Turns, then the turns between two rows, first turn first; the first pair answered:
K_363:
[-1.03 -0.55 -0.50  0.30 -2.83 -0.19 -1.01 -0.27  0.54 -1.22  1.87 -1.98
 -1.15 -3.56 -1.79 -1.37 -1.28 -0.65 -1.70 -0.31  0.46  1.03 -3.51 -1.79
 -2.67 -0.70  0.91 -4.86 -0.44 -0.40] |-> [-1.13 -0.51 -0.57  0.01 -3.50  0.94 -0.73  0.21  0.50 -1.22  1.21 -1.66
 -0.91 -3.18 -1.90 -1.23 -0.96 -1.89 -1.53 -0.69  1.39  0.20 -3.09 -1.08
 -3.27 -0.86  0.73 -4.56 -0.76 -1.28]
[-0.19 -0.81 -0.42  3.21  0.31  0.67 -2.35  2.39 -0.56 -1.70 -0.12  3.24
  1.81 -0.47 -0.95  2.27 -0.39  0.59  2.12 -0.22 -0.82 -0.92  0.67  1.49
 -2.91  1.14 -0.17  0.58  0.78  1.63] |-> [-0.14 -0.97  0.13  2.99  0.81 -0.17 -2.12  1.82 -0.77 -1.83  1.03  4.27
  1.67 -0.85 -0.74  1.48 -0.77  1.49  1.30  0.03 -1.81 -0.22  0.35  0.53
 -1.60  0.77 -0.67  0.75  0.39  2.07]
[-1.60  1.35 -3.59 -1.44  2.25 -1.26 -0.91  3.16 -2.16  0.44 -1.88 -1.18
  0.60  4.14  1.97  2.95  1.44 -3.81 -0.40  2.69  1.74 -0.48  2.49  2.62
 -2.03 -0.38 -1.25  3.09 -1.90 -1.78] |-> [-1.19  0.85 -3.11 -1.35  2.47 -1.56 -0.68  2.58 -1.40  0.15 -1.34  0.60
  2.48  2.56  2.82  2.82  2.30 -3.33  0.61  2.32  0.52  0.30  3.19  1.69
 -2.73  0.06 -2.25  3.80 -2.05 -1.88]
K_33:
[ 0.29 -3.00  1.40  3.12 -0.67  4.26  2.62  0.40 -0.37  0.29 -0.80  0.78
  1.02 -0.02 -0.74 -1.67 -0.31  2.45 -0.68 -0.27 -1.14 -2.17 -0.07 -1.37
 -0.26 -0.79  0.24 -1.02  1.97  0.72] |-> [-0.75 -1.17 -1.12  0.60  0.32  1.73  1.03  0.71  4.08  0.22 -1.63 -2.25
 -2.51  1.14  0.31 -0.44 -1.10  1.34 -2.37 -0.50 -0.30 -0.70  0.89 -0.72
  1.18 -0.10 -1.06 -4.17  0.04 -0.38]
[-0.12 -1.19  0.58 -3.28  2.16 -0.83 -2.11 -1.35 -1.62  2.10  2.56 -2.46
  2.99 -4.44  0.47  1.30 -1.63 -0.92  1.37 -0.29 -1.39  0.80 -1.86 -2.63
  1.11 -3.12 -5.07 -0.87  0.55 -1.06] |-> [-0.59 -1.43  0.83 -3.14  2.64 -2.28 -3.11 -1.19 -2.61  1.54  2.91 -2.61
  1.29 -1.10  1.97  1.32 -1.70  0.39  0.38  0.32 -2.61  2.02 -1.73 -0.90
  2.78 -3.26 -4.52 -0.62  0.08  0.48]
[-1.39  1.28 -0.69 -1.86  0.60 -3.34 -2.02  1.53 -0.36  0.16  0.38 -0.43
  1.22  2.09  3.12 -1.68  1.04 -0.44  1.51  0.64 -0.85  1.81  5.33  1.01
  0.80 -0.20 -2.09  1.30 -3.00 -1.04] |-> [-0.18  0.56  1.18  0.75 -0.08 -0.95 -0.03  0.36 -3.48 -0.13  0.22  2.63
  4.83 -0.58  1.11 -2.50  1.70 -0.36  3.33  0.61 -1.58  0.14  4.32 -1.27
 -1.54 -0.44 -1.29  2.74 -0.82 -1.26]
[ 0.60 -1.84  1.70 -0.26  0.43 -0.71 -1.77 -1.52  1.07  0.29 -0.16 -0.15
 -0.29  0.66  0.78  0.81 -0.74 -1.12 -0.24  1.46 -1.93 -0.83 -0.36  2.61
  0.43  0.96 -0.01  0.84 -0.13  2.12] |-> [ 1.43 -1.25  1.87  0.60  0.19  1.20 -0.74 -0.97  0.96  0.51 -0.40  0.83
  1.19 -2.41 -0.44  0.69 -0.06 -1.30  0.75  0.97 -1.12 -1.40 -0.78  0.81
 -0.49  1.08 -0.04  0.72  0.14  1.00]
K_721:
[-0.49 -1.14  2.40  3.17 -1.98  1.12 -0.58 -2.92 -0.59  2.10  1.37  0.78
 -1.33 -0.10 -4.09  0.58 -2.54  3.01 -0.48  0.66 -2.01 -0.06 -1.70  0.20
 -0.73  0.10  2.52 -2.80  2.15  2.31] |-> [-2.11  0.17  2.14  2.30 -1.51 -0.51 -1.18 -2.58 -1.90  1.75  2.15 -0.59
 -2.11  2.34 -2.21  0.49 -3.01  2.87 -0.69  1.60 -2.32  2.24 -1.22  0.57
  0.92 -0.77  2.05 -2.73  1.05  2.59]
[-1.95  0.22  0.91  0.58 -0.02 -2.38 -0.15  0.17  0.50 -0.59  0.12 -3.06
 -0.23  0.82  1.70  0.00  0.74  1.63 -1.49  0.14 -2.45  2.05  0.34 -0.74
  3.15 -1.21 -1.26 -0.69 -1.34 -1.23] |-> [-0.14 -0.06 -0.25 -0.08 -0.01 -0.89 -0.73 -0.40  4.77 -0.58 -0.41 -2.20
 -0.39 -1.95 -0.32 -0.26  1.91  1.26 -1.07 -0.42 -1.23  0.07  0.65  0.01
  1.61  0.14 -2.08 -1.57 -0.88 -2.47]
[ 0.22  1.52 -0.60 -0.87 -1.08  1.00  0.67  1.32  1.81  1.19  0.18  0.66
  2.75 -3.10 -0.82 -0.97  0.66 -1.07  0.19  0.83 -0.24 -1.53  0.18 -2.97
 -1.37  0.00 -1.89  0.71 -0.72  0.66] |-> [-0.43  2.07  0.45  0.36 -1.77  0.76  1.80  1.52 -1.57  0.79  0.80  0.91
  3.25 -1.71 -0.28 -0.92 -0.04 -0.41  0.19  0.99 -1.09 -1.37 -0.99 -2.92
 -1.61 -0.24 -0.65  2.07 -0.34  1.27]
[-0.41  1.53 -1.78  0.32 -0.80  0.63  0.50 -0.50  1.20  0.42  0.16 -2.42
 -0.21  0.12 -3.80 -0.49 -1.61 -1.41 -0.02  0.12  3.02 -0.28 -1.39 -0.69
  1.09 -1.67 -1.13 -1.46 -0.42  1.01] |-> [-0.04  1.30 -1.34  0.93 -0.74  1.61  0.74 -0.59  0.50  0.96  0.38 -2.05
  0.57 -0.36 -3.97 -0.63 -1.75 -1.58  0.05 -0.68  2.58 -0.80 -2.03 -0.91
  0.61 -1.88 -0.72 -1.44  0.12  0.99]
K_677:
[-3.46  0.27 -2.60  0.42 -3.12 -0.96  0.67  0.48 -0.26  0.67 -0.44 -3.61
 -5.64  1.23 -0.44  1.09 -1.42  0.40 -3.43 -0.11  1.66  0.13 -2.50  0.69
  2.62 -1.33  1.53 -3.23  0.79  1.16] |-> [-2.55 -0.36 -2.52 -0.66 -3.13  0.05  1.42  0.00  1.99  0.13  0.42 -1.56
 -2.57 -4.82 -0.39  2.00  0.58 -0.39 -2.74 -1.63  0.74  1.15 -1.84 -3.50
  1.58 -1.79 -0.88 -4.46  0.81  0.32]
[-1.26 -2.33 -2.83  1.28 -2.63 -0.81  0.80  2.54 -1.88 -0.98 -0.90  0.94
  1.59  0.12  0.01 -0.96  2.88 -1.02  2.77  0.32  1.89 -0.40  0.74 -0.03
 -1.82 -2.00 -2.38  0.17 -0.18 -0.71] |-> [-1.66 -2.68 -3.20  1.94 -2.91 -1.04  0.03  2.42 -2.44 -0.94 -0.97  0.34
  0.16  2.22  0.37 -0.72  2.41 -0.77  3.02  0.61  1.94 -0.59  0.45  1.64
 -1.63 -1.55 -1.77  0.48  0.23 -0.87]
[ 0.31 -0.22 -1.37 -0.54  0.73 -0.80 -1.29 -0.84  2.56 -1.91  0.45 -0.19
 -2.52 -0.06  0.27  0.35  0.76  1.13  0.25 -1.05 -1.06  0.33  0.85  0.31
 -0.40  0.34 -0.67 -1.08  0.09  1.00] |-> [ 0.46  0.14  0.47  0.10  1.14 -1.31  0.12 -1.05 -0.28 -2.30  1.27  0.96
  0.29 -0.89  0.48  0.16  1.29  1.11  1.02 -0.83 -1.56  1.74  0.22 -1.94
  0.05 -1.08 -0.37 -0.51  0.34  2.17]
[ 2.20 -0.27 -2.48  2.58  0.13  2.25 -2.29 -2.53  0.69 -1.68  2.42  0.11
  0.01  0.47 -2.69  0.81 -1.01  1.02 -1.46  0.05  0.89 -1.75 -1.30  1.56
 -0.69 -0.23  0.13 -1.86  0.30 -0.68] |-> [ 2.00 -0.45 -1.33  2.21 -0.52  2.25 -1.23 -2.89 -0.79 -1.37  3.10  1.15
  2.05 -1.25 -2.27  0.79 -1.15  0.59 -0.45  0.00  0.28 -0.58 -1.51 -0.99
 -0.26 -0.92 -0.29 -1.84  0.66 -0.43]
Then:
(2 to 3 turns a pair)
[ 0.75 -0.44  2.25  0.69 -0.68  0.76 -0.78 -6.02  2.84 -0.06  2.03  4.59
  1.62 -4.68 -1.86 -2.77 -0.76 -1.96  1.71 -1.83 -0.88  3.38  2.93 -3.34
  1.93 -0.15 -2.78 -2.13  0.50  3.53] |-> [ 1.51  0.22 -1.78  0.58 -1.22  2.81 -2.78 -3.93  7.41  0.96 -1.35  1.35
 -2.66 -1.72 -3.30 -3.21 -1.82 -4.09  1.31 -1.90  2.41 -1.46  2.83  1.73
 -0.50  1.59 -1.13 -3.30 -0.72  1.66] | K_677 K_363 K_677
[ 1.33  2.59 -2.02 -0.82  2.78  1.02  0.38  2.07 -5.32 -1.50  0.58  2.23
  4.56  0.80  0.80 -0.49  0.65 -2.53  1.74 -1.40 -0.08  0.47  1.40 -0.74
  0.44 -2.81 -4.57 -0.59  0.57 -0.07] |-> [ 2.25  2.08 -2.50  0.55  2.25  3.45 -0.02  2.46 -5.05 -1.46 -1.00  1.92
  3.72  2.73 -0.66 -1.41  0.20 -2.42  1.73 -1.21  1.39 -3.46  0.68  2.23
 -1.72 -0.87 -2.38  0.90  1.03 -0.71] | K_677 K_33
[ 3.39  3.05  0.01 -0.10  1.90 -0.79  1.59  2.42 -1.17 -2.37 -1.27 -0.29
 -3.63  5.34  1.43 -1.96  1.78 -1.67 -3.89  2.05  1.23 -1.25 -1.90  2.80
  0.10  0.71  2.58 -0.51 -2.35  0.32] |-> [ 3.57  3.96 -1.39 -1.31  1.20  0.62  1.38  2.98  2.04 -1.51 -1.88 -1.49
 -2.95  2.28  0.71 -0.53  1.99 -3.47 -3.89  1.29  2.87 -2.39 -1.60  1.33
 -0.76  0.10  1.05 -2.66 -3.06 -1.26] | K_33 K_33
[-2.93  1.34 -0.41 -3.10  0.88 -4.20 -1.61  0.99  0.13  0.34  0.17 -2.36
 -1.37  3.16  4.10  0.89 -2.24 -0.94 -1.87  0.36 -0.88  4.18  1.94  0.01
  4.52 -2.43 -2.39 -1.25 -2.14  0.20] |-> [-1.77  2.08 -2.68 -2.68 -1.62  1.73  0.99  2.85  2.69  1.29 -2.77 -2.78
  1.36 -1.83  0.16  1.45 -2.39 -4.45  0.08 -1.25  2.86 -0.95  0.56 -2.03
  0.51 -1.34 -2.09 -2.62 -2.12 -4.15] | K_363 K_33 K_33
[ 0.96 -1.57  0.73 -0.50  1.83 -0.38 -1.83 -1.26  0.25  0.26  1.59  2.31
  3.86 -5.71  0.25  0.66  2.04  2.23 -1.19 -1.66 -1.77  1.74  0.86 -2.18
 -1.50  1.98 -2.01  1.69 -1.44  3.62] |-> [-2.66  1.27  1.69  0.22  1.68 -3.12 -0.50  0.44 -5.77  0.63  1.79 -1.02
  2.82  0.85  2.75  0.36 -1.04  1.22 -1.58  0.27 -1.27  3.85 -0.09 -1.05
  1.84 -0.13  0.23  2.25 -2.47  4.08] | K_721 K_33 K_677
[ 1.22  0.33 -0.89  0.54 -2.68  1.93  0.57  2.29 -1.48  2.94 -0.88  2.15
  5.46 -1.64 -1.07  1.98 -1.30 -1.46  2.66  1.91  0.38 -3.78 -1.95  1.79
 -1.29  0.31  1.25  0.13 -1.18 -2.43] |-> [ 0.66 -0.82  0.97  0.33 -0.96 -2.63  0.11  0.13 -4.00  1.95  1.09  4.15
  4.90  0.87  1.34  1.31 -0.66  1.28  1.62  2.82 -2.66  0.64 -0.80  2.65
  1.49 -0.27  0.64  2.83 -0.87  0.98] | K_363 K_33 K_33
